In the rows, 128 means zero.
One turn moves each row of this set onto another row. After a few examples, where does it send each row asked below?
meru: [141 135 113 134 134 140 143 136 151 118 173 124 131 124 118 138 127 135
 120 170 105 122 112 138 110 138 112  85 147]
Papid: [126 123 108 140 132 136 101 151 138 136 118 159 105 102 131 131 104 111
 107 163 122 144  84 146 137 135 107 137 149]
gete: [135 106 129 107 127 122 107  95 158  80 139 129 111 115 134 122 112 125
 115 124 120  90 113 118 116 133 133  91 142]
Togig: [136 111 129 148 117 129 103 101 121 135 144 111 116 114 131  96  98 135
 155 156 128 136 109 122 147 101 134 102 123]
posog: [124 109 135 106 151 136  73 128 120 140 117 118 115 133 120 157 124 142
 124 135 159 132 104 136 111 120 127 165 147]
Donab: [138 104 125 128 141 155 105 119 126 109 133 161 131  93 114 126 120 133
 136 163 134 149 112 146 107 144 122 133 111]
vit: [135 132  98 123 123 131 135 148 126 143 154  92 144  93 128 118 111 139
 128 144 133 116 122 107 134 133  95 132 157]
Fus: [148 157 139 131 121 126 112 134 154 142 141 109 106  79 120 139  91 108
 111 143 127 144 117 140 113 122 138 140 146]
Sigas: [120 129 161 123 134 110 107 128 119 119 119 125 130  83 100 119 126 124
 105 113 136  85 103 102 120 143 108 111 135]
tef: [138 116 123 138 142 116 116 114 129 148 136 129 160 119  97 123  87  80
 122 135 133 120 129 121 160 135 121 121 146]
pil: [142 118 149 128 127 124  83 143 134 165 126 126 132 119 117 134 125 141
 114 146 135  98 114 122 126 130 126  55 130]
Tusos: [147 121 141 104 142 129  60 130 142 151 120 126 141 143 114 177 119 109
 110 144 138 111 111 112 133 136 109 119 141]
kubi: [112 144 112 128 146 124 115 113 133 127 159 131 114 106 105 114 158 133
 109  97 107 110 125 134 151 142 125 122 128]
fogo: [158 139 141 101 123 127 114 122 152 146 142 110 119  95 120 121  95  95
 109 161 125 130 117 127 128 127 162 143 144]
kul: [131 116 129 133 137 132 100 122 124  82 125 131 119 149 121 137 146 158
 105 107 136 146 118 103 112 130 115 109 122]
Dovuv: [143 130 120 112 136 133 111 165 144 103 122 129 122 105 125 104 137 140
 116 134 124 177 120 120 110 132 123 127 136]
pida: [124  87 119 110 139 123  96 149 125 156 122 104 138  96 121 123 135 162
 104 149 147  94 119 125 113 119 109 127 151]
Dagan: [147 139 150 126 139 119 154 141 151 119 146 110 111 124  95 124 123 121
 106 145 137 159  95 123 110 115 113 113 162]
navom: [133 129 147 108 139 121  63 145 155 136 110 120 110 165 127 144 124 135
 118 119 137 145 109 129 125 118 144 125 153]
muza: [158 131 116 104 142 136  66 110 122 129 138 126 101 146 144 174 125 130
 132 130 132 123 107 122 126 115 113 133 132]
nes: [127 147 114 144 123 129  99 150 157 133 130 134 103  86 125 144  99 113
 107 141 119 157 105 148 121 130 114 128 150]
miruz: [139 136 132 111 137 133  87 143 149 155 134 117 135 160 126 152 130 121
 116 124 124  89 113 133 129 131 124 168 135]
Fet: [121 105 132 145 145 133 119 120 122 166 160 101  94 123 127 136 119 155
 133 138 139 100 109 141 125  95 128 103 131]
Rurid: [122 115 121 126 143 111  94 145 139 165 132 124 138 121 124 107 131 158
 123 126 124  82 142 151 133 132 150 128 154]
zevet: [141 120 140 131 139 129 104  91 110 116 142 146 136 147 117 135 125 146
 130 117 139  93 125 102 147 153 119 142 118]
tano: [169 130 128 144 131 128  96 111 118 119 125 165 127 113 137 117  93 108
 150 141 124 119 121 122 149 140 117 118 115]
luno: [162 121 121 100 131 134 114 125 123 149 132 129 119 117 127 116 104  82
 102 169 125 133 103 122 150 127 155 125 137]
Teze: [142 130 153 147 134 127 114 180 134 126 115 134 139 119 129  97 124 137
 123 164 110 123 114 117 119 139 126  93 130]
vak: [115 113 150 132 144 118 117 125 171 115 146 102 135 161 108 135 121 143
 106 111 133 118 134  92 141 141 125 132 150]
regol: [153 111 141 133 156 127 127 126 150 115 108 137 103 127 134 104 137 148
 101 124 153 114 148 133 156 145 127 120 163]
Dibo: [112 109 162 142 147 146 118 118 159 140 146 128  95 116 109 120 138 142
 116 138 141 128 107 116 168 144 112  92 123]
kilan: [151 123 102 117 126 133 108 115 130 139 162 123 108 123 141 134 144 161
 123 141 115  82 113 146 110 113 121 104 126]
paf: [121 116 154 144 143 128 132 129 143  98 137 107 115 150 111 140 135 161
 104 115 144 125 114 105 106 125 111 142 139]
gasug: [148 110 126 123 138  97  82 129 150 137 125 117 106 129 135 125 126 156
 112 140 125 117 127 126 131 107 124  68 174]
mape: [154 120 108 121 135 136 114 137 111 140 122 156 107 121 135 119 113  95
 103 169 123 131  88 140 150 130 128 133 143]
kabo: [152 125 125 127 123  97 107  99 136 130 130 120 144 105 106 112 102 137
 127 159 144 130 129 124 145 128 113 102 187]
kelik: [135 125 146 141 144 125 115 104 127 130 152 114 139 158 106 151 117 125
 116 106 141 112 136  87 157 140 121 108 128]
mubel: [131 128 126 123 128 116 145 128 165 134 164 103 124 134 116 105  97 104
 130 132 116 120 104 114 151 121 119 148 153]
Nat: [126  81 118 124 150 156 136 122 121 112 126 100 114 106 137 125 116 124
 103 118 162 112 132 117 126 123 126 112 124]
nulo: [135 138 149 127 140 143 100 133 141 156 142 109 109 171 113 168 126 117
 114 123 139 124  95 140 117 108 133 123 125]
des: [118  95 135 121 136 137  80 110 121  99 124 149 145 137 111 132 133 155
 116 127 143 123 115  99 129 156 121 123 115]
Budu: [127 114 118 152 146 127 118 126 107 130 127 134 146 117 110  94 128 133
 125 153 117 129 136 164 120 118 155 130 131]

Tusos -> muza
Dibo -> kubi
Now find these:
Togig -> Budu
Donab -> Dovuv
paf -> vak
Papid -> nes
kilan -> pida

One turn moves each row of this set onto another row. After a few examples, where does it send each row asked below?
mune: [104 133 140 110 100 122 133 138 127 121 149 164 127  99 138 132 148 132
 153 160 108 133 152 156 137 127]
Zufug: [140  93 130 131  95 137 102 138 127 134 132 160 131 113 145  97 135 133
 134 127 144 142 159 127 147 119]
zop: [111  98 119 147 101 120 135 146 124 102 127 141 151  95 125 134 127 134
 132  99 115 141 144 114 117 143]
sur: [123 120 143 117 134 124  98 104 128 149 155 133 115 160 142 165 132 112
 119 132 118 125 131 141 131  99]
lig: [119 156 147 134 116 106 120 130 155 136 141  93 146  98 123 115 128 159
 147 116 145 143 131 140 126 140]
bar: [129 103 128  98 119 121 102 108 127 115 120 112 139 129 162 132 129 109
 116 139 119 141 147 148 169 127]
kikiz: [100 137 156 128 126 131 127 109 147 157 143 128 124 155 148 147 132 113
 103 128 139 131 103 139 119  97]
Lile: [136 116 133 103 130 125  91 104 134 145 153 134 116 157 151 161 128 117
 121 128 119 124 131 148 132 110]
resuf: [165 149 131 138 124 120 144 138 124 133 103 129 136 112 104 122 103 123
 135  94 142 141 121 143 134  97]
pevu: [125 120 110 148 109 149 131 131 148 167 124 147 137 116 139 126 138 126
 156 143 136 163 118 126 103 122]
vadi: [128 137 112 105 153 126 113 112  97 118 105 146 137 113 106 118 129 108
 134 119 131 113 125 129 162 137]
didid: [155 135 133 147 123 126 162 141 127 141 107 129 132 111 111 104 100 139
 124 107 140 133 112 142 130 108]
Lineb: [115 143 161 124 113 133 146 106 132 140 150 102 135 134 145 143 163 115
 136 129 146 113 132 165 102 129]
Kup: [154 146 131 133 127 116 152 154 110 125 104 135 138 114 107 127 107 119
 134  90 140 140 124 144 138 104]
rulap: [143 138 133 121 146 120 135 135 103 108 101 138 149 130 100 152 119  88
 134 105 141 129 144 130 130 117]
kana: [109  88 147 148 128 136 125 111 135 139 127 152 120  91 161 145 135 142
 126 144 128 116 107 131 119 129]
gama: [110 139 156 134 115 177 115 125 132 126 120 167 136 142 130 129 133 103
 151 132 124 119 120 117 124 106]
vinak: [118 157 138 139 115 109 124 136 159 137 133  93 132 104 126 119 123 161
 151 116 148 142 121 122 129 133]
dalo: [136 121 110 106 140 131 101 108 100 123 106 131 136 128 133 118 135 104
 131 115 115 134 130 146 174 134]
batel: [150 141 109 140 123 112 128 127 145 153 117 109 116 108 113 116 118 154
 137 110 133 133 133 103 129 133]
lur: [111 135 136 140 138 146 129 147 107 105 156 146 133  92 112 121 131  97
 160 135 155 146 139 134 127 115]
tepaz: [148  99 124 102 131 120 104 109 128 138 148 141 130 148 143 168 126 118
 121 133 113 123 147 129 140 111]
vun: [109 138 123 148 104 140 145 129 126 114 146 141 127  92 123 160 159 135
 130 127 154 115 113 101 120 126]
Mig: [131 129 109  99 142 126 104 105 104 113 103 136 136 124 122 117 131 100
 135 109 126 124 132 156 167 126]
Davo: [ 86 110 125 146 128 133 119 120 108 100 125 157 142 123 130 139 143 134
 100 152 127 129 136 150 139 101]
tigit: [100 150 153 133 110 100 129 133 155 122 158 105 146 110 129 119 122 155
 133 132 151 149 123 140 133 138]
gofo: [103 129 157 121 105 136 146  94 132 138 138 104 142 138 153 148 149  93
 131 136 143 119 132 143 103 128]
tinum: [112 130 168 130 112 118 152 105 134 136 143 105 134 127 148 140 168 122
 145 133 146 113 136 164 112 134]
lisaz: [130 125 132 158  98 138 111 124 101 105 104 143 134 113 136 133 112 103
 110 142 119 153 113 112 127 125]
vizu: [117 142 159 133 134 108 166 120 135 120 157 119 132 105 129 119 157 141
 142 126 138 115 119 164 135 149]

gofo -> didid
zop -> Davo
mune -> lur
Now find these:
vinak -> dalo
lig -> Mig
batel -> bar

